(in the rows, 128 means zero)
Turns, then the turns between two rows, first turn first; the first pair answered
j193:
[126  97 149 105 131 122 131 198 147 155 151 157 148 128 139 145 111 119
 144  98 118 143 132 143 138 120 152 159 105 135 142 151 134 116 159 131
 124  97] |-> [115 123 151 126 128 116  91 198 155 145 151 152 154 123 124 163 116 112
 135 108 120 123 135 142 149 125 132 159 105 137 147 155 124 119 162 145
 119 109]
[116 152 137 167 152 131 134 139 107 125 116 152 121 119 143 100 133 155
 135 157 131 126 134 131  97 165 109 123 158 130 128 133 140 144 110  95
 108 113] |-> [115 143 139 162 156 129 145 137 103 126 115 155 122 123 150 100 138 155
 137 153 126 132 139 131  96 165 120 121 155 125 126 135 147 143 112  98
 106 109]
[169  59 138 150 147 156 119 145 118 108 156 122  99 144 116 142 138  82
 138 140 107 196 143 133 176  55 115 135  82  86 148 100  61 161 116 109
 102 142] |-> [164  60 144 154 145 149 111 143 120 106 154 127 104 145 116 151 142  80
 133 142 101 193 145 132 178  56 118 132  77  82 149 108  63 159 119 117
  97 145]
[112  96 143 131 121  90 129 134 102 163 131 138 137 133 171 146 142 119
 124 141 125 136 146 144 113 109 110 135 135 106 106 122 155 124 142 145
 109 128] |-> [110 131 132 151 116  97  85 133 112 156 133 126 133 124 149 155 134 116
 119 151 141 109 139 144 121 113  81 141 140 118 115 114 135 131 139 143
 108 140]
j71:
[118 148 129 159 130 134 113 120 123 102 143 146 106 134 123 154 137 130
 127 104 106 155 140 136 117 104 120 121 132  78 128 148 110 159 106  91
  98 120] |-> [ 97 139 165 131 118  87 131 129 125 132 118 145 129 130 152 155 161 148
 129 126  92 140 161 127 101 125 137 116 145 103 123 147 152 139 136 118
 106 109]
[159 159 118 164 129 105  82  96 138 137 112 116 117 107 128 116 136  59
 151 123 156 131 113 137 158 115  90 158 110 128  98 103  96 119 147 131
 123 146] |-> [143 145 142 131 121  69 109 104 140 164  90 116 137 104 153 109 154  77
 155 135 148 123 133 131 145 138 111 156 123 150  94 103 134  98 173 154
 134 133]
[183 115  99 114 141 138 120 144 154 132 153  79 109 131 126 121  86  97
 124 159 155 157 111 114 140 153 127 158 141 151 149 136 115  95 147 143
 162 137] |-> [170 127 117 139 135 120  85 150 158 118 153  81 110 134 129 149 103  88
 118 172 147 145 120 111 153 143 106 152 141 141 158 141 109 103 152 154
 149 149]
[106  66  90 120 143 162 185  94 164 125 115  86 122  89  79 121  99 146
 153 103 176 157 109 161 143 171 166 109 156 112 122 144 122 137 170 146
 100 139] |-> [ 91  90 106 170 136 152 120  98 167  97 126  87 117  94  68 160 116 121
 142 120 167 144 115 160 171 150 125 108 148  84 132 151  93 157 168 157
  75 160]
j770:
[111 166 128 134 131 134  85 134 119 120 124 127 125  92 109 141 137 151
 119 127 133  90 113 125  91 132 100 137 162 132 141  85 130 147 136  88
 118 107] |-> [126 150 102 112 139 159 123 128 113 127 128 128 117  95 106 115 119 155
 125 106 140 107 103 129  84 137 124 142 156 133 133  81 132 141 128  76
 125 100]
[147 166  89 148 141 134  76 103 124 122 133 117 130 121  83 149 121 129
 112 142 161  83 113 140 145 131  86 128 106 141 123 121 137 109 137 159
 155 147] |-> [153 133 129 140 142 103 113 128  95 130 115 131 102 149 148 149 142 158
 130 157 140 111 142 133 103  73  79 129 137 119 130  98 160 152 122  82
 147 107]
[110 145 126 130 137 103 125 144 126 141  99 126 153  86 161 141 125 167
 125 127 129  92 130 131  80 122  96 129 152 133 138 120 159 132 127  96
 118 101] |-> [126 137  86 111 145 143 153 128 131 142 115 122 157  77 130 111  97 158
 125 103 145 102 105 140  85 148 123 135 136 144 127 128 151 109 123 108
 133 108]

Each pair is two turns apart.
[112 147 103 159 134 131 123 118 156 102 155 140 123 100 107 155 128 144
 105 119 143 120 123 125 122  76 103 125 134 103 130 119 125 128  94 100
 105 140] |-> [115 120 102 110 134 124 184 120 151 134 136 139 133  94 124 122 124 170
 112 112 150 130 126 123  96 101 143 125 143 133 119 117 160 102 109  96
 129 120]	j71 then j71
[136  90 124 113 112 139 168 139 125 136 144 166 120 135 115 129 157 170
 113 146 137 125 114 127 111 105 135 154 156 107 151 123 130 125 116  76
 135 133] |-> [119  98 150 127 104 114 144 146 127 132 134 167 130 134 124 151 175 165
 109 163 126 112 127 123 116 102 123 150 159 105 154 125 134 127 126  93
 128 139]	j71 then j71
[157  56 138 108  88 131 188  93 114 122  90 118 122 144 186 155 115 138
 147  65 113 159 181 116 128  76 185 106 120  87 112  95 203 152 151 187
 123 140] |-> [162  89  90 126  93 174 145  68 138 108 112 106 136 124 117 154  88 108
 131  48 135 140 147 125 168 119 183 110  90 101 110 118 168 125 154 240
 126 176]	j770 then j71
[110 130 178 122 160 182 156 120 144 109 142 148 127 133 106  99 148 139
 124  99 111 170  87 138  93 136 182 148 177 161  76 108 122 115 126 115
 126 113] |-> [105 142 186 161 161 181 109 122 143  82 152 152 114 141 103 128 156 118
 118 107 102 166  90 140 108 106 148 149 174 134  87 107  98 139 113 106
 106 124]	j71 then j770
[ 77 168  83 133 146 139 167  64  74 152 100 145 138 157 121 116 125 155
 177  68 148 158 168 125 133 208 169 127 114  91 136 125 168 131 164 115
 128 108] |-> [ 92 188  65 172 154 168 126  63  74 121 120 138 116 162 100 125 110 135
 174  68 162 156 153 129 148 180 135 134 110  72 146 119 128 159 138  92
 115 121]	j71 then j193
